One vector is turned by the same rotation once a tick. Each row is the vector after some number of ticks, and that number follows the row.
The counts run from 0 to 141.
[  9   3  -7   6  -8  -3   5   0  -5 -23  11   1  -4  -1   3  -2  16  -7
   7  10 -11   6 -10   5   7  -9  10   2  10  -1   1   1   5   0  -1] | 122
[  8  -5   2   3   3   5   4  -2   6  -9   3  -3   6  -3  -1 -15   7  -8
 -12  14  -6 -17 -16   4   3  10  -6   8   0  -5   1  -7   6   1  -3] | 134
[ 12  -2  -5   1   7  -8   3   3   1 -18  11  -3   1  10  -6  -9  14  -8
  10   2  -5  -1  -9  -4   4  -7   8   7  10   5   1   5   8  10 -10] | 126
[  2 -12  -4   5   2   8   4 -10   6 -13  10   7   5  -4   8  -9   8  -4
 -13   7  -6  -5 -17   2   5  -5   1   4  -2  -8   0 -20   5  -6  -6] | 136
[  6 -18   0   0  11   0   1   5  15 -11  -1   5   0  -1   3  -2   7  -5
  -6   9  -2  -6 -16   3   7   6  -4   5  -3 -11   0 -13   4   9 -14] | 132
[  8  -3  -3   7   4   6   5 -17   0 -10  14  -3   9   1   1 -15  12  -7
 -13   8  -8  -8 -16   2   2  -4   4   4  -4  -2  -1  -9   3  -7  -1] | 137
[  0 -10  -6   9   1  -6   5   9  10 -10 -10  -4  -1  -1  -2   5  12   8
  -1  -6  -5  14 -21  10  15   7   1  -5   3  -3   0  -3   1   4  -5] | 15
[ 10  -8  -5   7  -5   4   6  -3   2 -13   3  -1 -12  -2   8   8  19  -3
   1  14  -3  12 -17   5  13   3   3  -2   2 -12   3   0   1  -1   0] | 118
[ 11  -1 -11   4  -9   4   3   6  -3 -19   7   7  -1  -9   8   3   8   0
   5  13  -9   9 -12   6   9  -3  11   3  12  -5   7  -4   8   3  -5] | 121
[  3   5  -2  16  13   3   3  -8   3   5 -13  -7   6   6  -6   0  14  -9
  -2   3  -3   6 -14   5   3  15  -5  -1  -6  13   2  -1   0  -8   1] | 57
[  4  -1 -12  13   3   6   2 -12   1 -11  11   4  11  -1  -3 -10   6   2
   0  -5  -8   0 -11  -2   9  -9  10   6  -7   6  -1 -13  -1  -6 -13] | 140
[  1  -8  -5   8   3 -12  -7   4  -7  -7   3  -2  -2  -2   6   9   8  -5
  -3  -4 -18   6 -10   3   9  -9  -1  -2  23  -5   4  -6 -11   1  -5] | 107
[ 13 -12 -11  10  13   5  -5  -1   8  -1   0  11   2 -10   6   2   0  -9
  11   6  -9   0  -1  -1   1   6   5  13  -9   8   1  -9  -5   5 -15] | 44
[ 11   8 -13  10   5   3  -3  -1  -5 -16   9  -3   3   7   3 -14  17  -5
  11   2   3  -8  -7   1   2   2   0   6  18  -6   0   7   3  -2 -10] | 24
[  1 -12  -3   6   4  -4   2   6  18 -14  10   4  -8   2   1   5  10   2
   5   5  -2 -12 -15  -1  13   0   7   6  -2  -6   4   6  -4   3 -14] | 30
[  9   6 -13   7  -3   6   0   8  -9 -15   1  -2  10   0   6  -8  10  -4
   2   8   2  -4 -11  11   0  12  -7   1  17  -5   1  -4   8  -2  -2] | 21
[ 13   3  -7   7  -8   6   4   6  -3 -15   2   1  -3 -10   4  -2   8  -3
   1  16  -6   4 -12   7   6  10   5   4  12  -3   7   3   8   0  -1] | 120
[ 13  -8  -9  20   5  -2   0 -13 -13   5  -4  -7  -4   2  -7  -1  10  -3
   4  -5  -4  14 -11   5  17   2   7   6  -1   1  -1  -4  -9  -3  -1] | 100
[  9 -11   0  -2  14   0   3   9  12  -9  -2   0   2   1  -3 -10   4  -3
  -6  12   0 -13 -16   3   4  15  -3  12   2  -4   4  -5  10  10 -12] | 131
[  6  13  -7  16   5   4  -2   6  -8   0 -13   4   5  -5   5  -1  13  -9
   1  13 -12   4  -8  10   4  10 -10   2   1  12   5   1   1 -11   6] | 61
[  3  -3 -15   8  10   4  -4   2   8 -17   9   7  -4   2   9  -4  10   1
  11  -2   3  -3  -7   0   8  -2   8   4  10  -9   6   3   2   4 -19] | 26
[-12  -6   0   2  10   3   4  15  12   2 -11   4  -5   5   1  12   6  -6
   1   5   4  -6 -16   7  10   9   5   2  -3  -2  16  -2   9   0   0] | 73
[  2   1  -9  14   9   9   3   3   6   4 -19   1   8  -5   0   4   4  -2
  -2   6  -7  10 -14   9   3  15  -3   1  -6   8   1  -6   3  -8  -3] | 58
[ 10   3  -7  10  -5  -1   0   6  -8 -16   0  -8   5   2   3  -4  20  -4
   3  10  -2  -1 -13  11   2   1  -7  -2  12  -7  -4  -5  -1  -5   2] | 20
[  8  -2   3  13   5 -11   2   3   4  -4  -3 -11  -1   3  -8  -8  12   1
  -5 -12  -6   5 -21   5  13  11   1   0   7   4   6  14   0  -3  -4] | 13
[ 14  -6 -13  18   3   0  -7   1 -14   1 -10  -1   1 -11  -2   5  -7   3
   4  -2  -8   7  -6   9  14  13   3  13   6   2   7  -3 -10  -2  -5] | 102
[  4  -9  -4   4   5   9   2   0   7  -8   4   4   7  -8   4 -11   2  -3
 -16  11  -5 -11 -15   7   3   8   0   7   0 -10   4 -17   9  -2  -6] | 135
[ -1 -16   1   2   8  -4  -5   9  -3   5  -4  -1   3  -5   0   0  -8  -8
 -14   1  -8 -13 -12   8   7   8   6  12   7  -2  12 -12  -4   3   1] | 91
[  7   2 -12   6   7   7   0   5 -14  -1   2   0   4   6  -5 -10   0 -14
  10   0   3 -10  -3   4   6   1  17  19   2   4  14   1  10   2   4] | 83
[  7  -3  -8   7  -4   1  -1  15   0 -14 -10  -2   3  -4   4   5   7   8
  -3   6  -3   3 -19  16   9  16  -5  -2  11  -7  -1 -10   6   1  -4] | 18
[  1 -13 -10   3  -3   8   6  -6   8 -14   6   1  15   5   0   3   6  -4
  -2   8  -3  -3 -15   5  -7  -2  14   3   3  -1   0 -21   3  -1  -6] | 37
[ 15  -3   0  14  11  -4  -5  -3   3  -1   5   1   1  -7  -1  -9   1 -15
   1  11 -17 -10  -4   2  -1   4  -1  13  -7  12  -1   4 -11  -3  -8] | 46
[ -7  -4  -3   8  13  -3   0  -6  14  -5   1   2   8   5   2   1   7  -8
 -14  -8 -19   5 -14  -2  -4  -4   8  -4   3   6   5 -12  -4  -7 -10] | 52
[ 13  -6  -1  19   3 -10  -8  -2 -14  -2   1  -6  -5  -5  -2   2   8  -8
   2   2 -18   6  -5   6  15  -1  -3   6   7   2   0   4 -17  -4  -1] | 104
[  6  -5  -2  10  -2 -11   5   5   4 -11  -6  -9  -1   6  -7   3  18   2
  -2   3  -5   7 -20  11  15   5  -7  -5   1  -2  -1   0  -4  -1  -1] | 16
[ 13 -14 -14   9   8  10   3 -12   6  -7   4   0   7   5   2  -1   7  -6
  12   4  -2   1  -7  -1  -4  -2  11   9  -9   5  -6 -15  -3   3  -9] | 41
[ -5 -11  -2  -1  -3   1   4   9  15 -15   9   1   4  -2   1   8   2   2
  -7  16  -6 -10 -19   6   3   4   9   5   3  -6   7  -9  -1   4  -9] | 33
[  2   2  -7   7  -4  12   5   4 -13  -4   2  -3   4   7  -2  -6   9 -17
   1  11   2  -9 -13   6   2  -3  12   8   1   0  11  -7  10  -4  14] | 79
[ -3  -1  -2   3  -3   9   3  14  -3  -3  -7   0  -1   2   0   3   7 -11
  -5  16   3  -9 -16  12   7  11   5   8  -1  -4  14  -5   9  -4  10] | 76
[ 11   1   0  10  -4  -6   4  10   0 -11 -11  -8   5   0  -5   1  15   1
  -3   9  -4   1 -18  15   9  16  -8  -1   9   0   0   3   0   0   1] | 17
[ -1  -5  -2   8   9  -9   1  -4   5  -6   1  -8  -4  12   0   6  14 -10
   2 -12  -3   5 -13  -1   1   0  -1  -9  22  -7   9   5  -1  -2  -8] | 111
[ 11   0  -8   2  10  -7   3   9   6 -13   4  -2   6   7  -8 -10   3  -8
   7   1  -2  -7  -6  -3   2   9   6  10  12   4   5   6  14  12 -12] | 127
[  3  -9  -1   7   6   3   2  -3  -8   7  -4 -11   8   3  -6  -9  -2 -12
 -20  -3  -4  -8 -13   6   3   9   7   7  11  -6  13 -11   0  -7   3] | 94
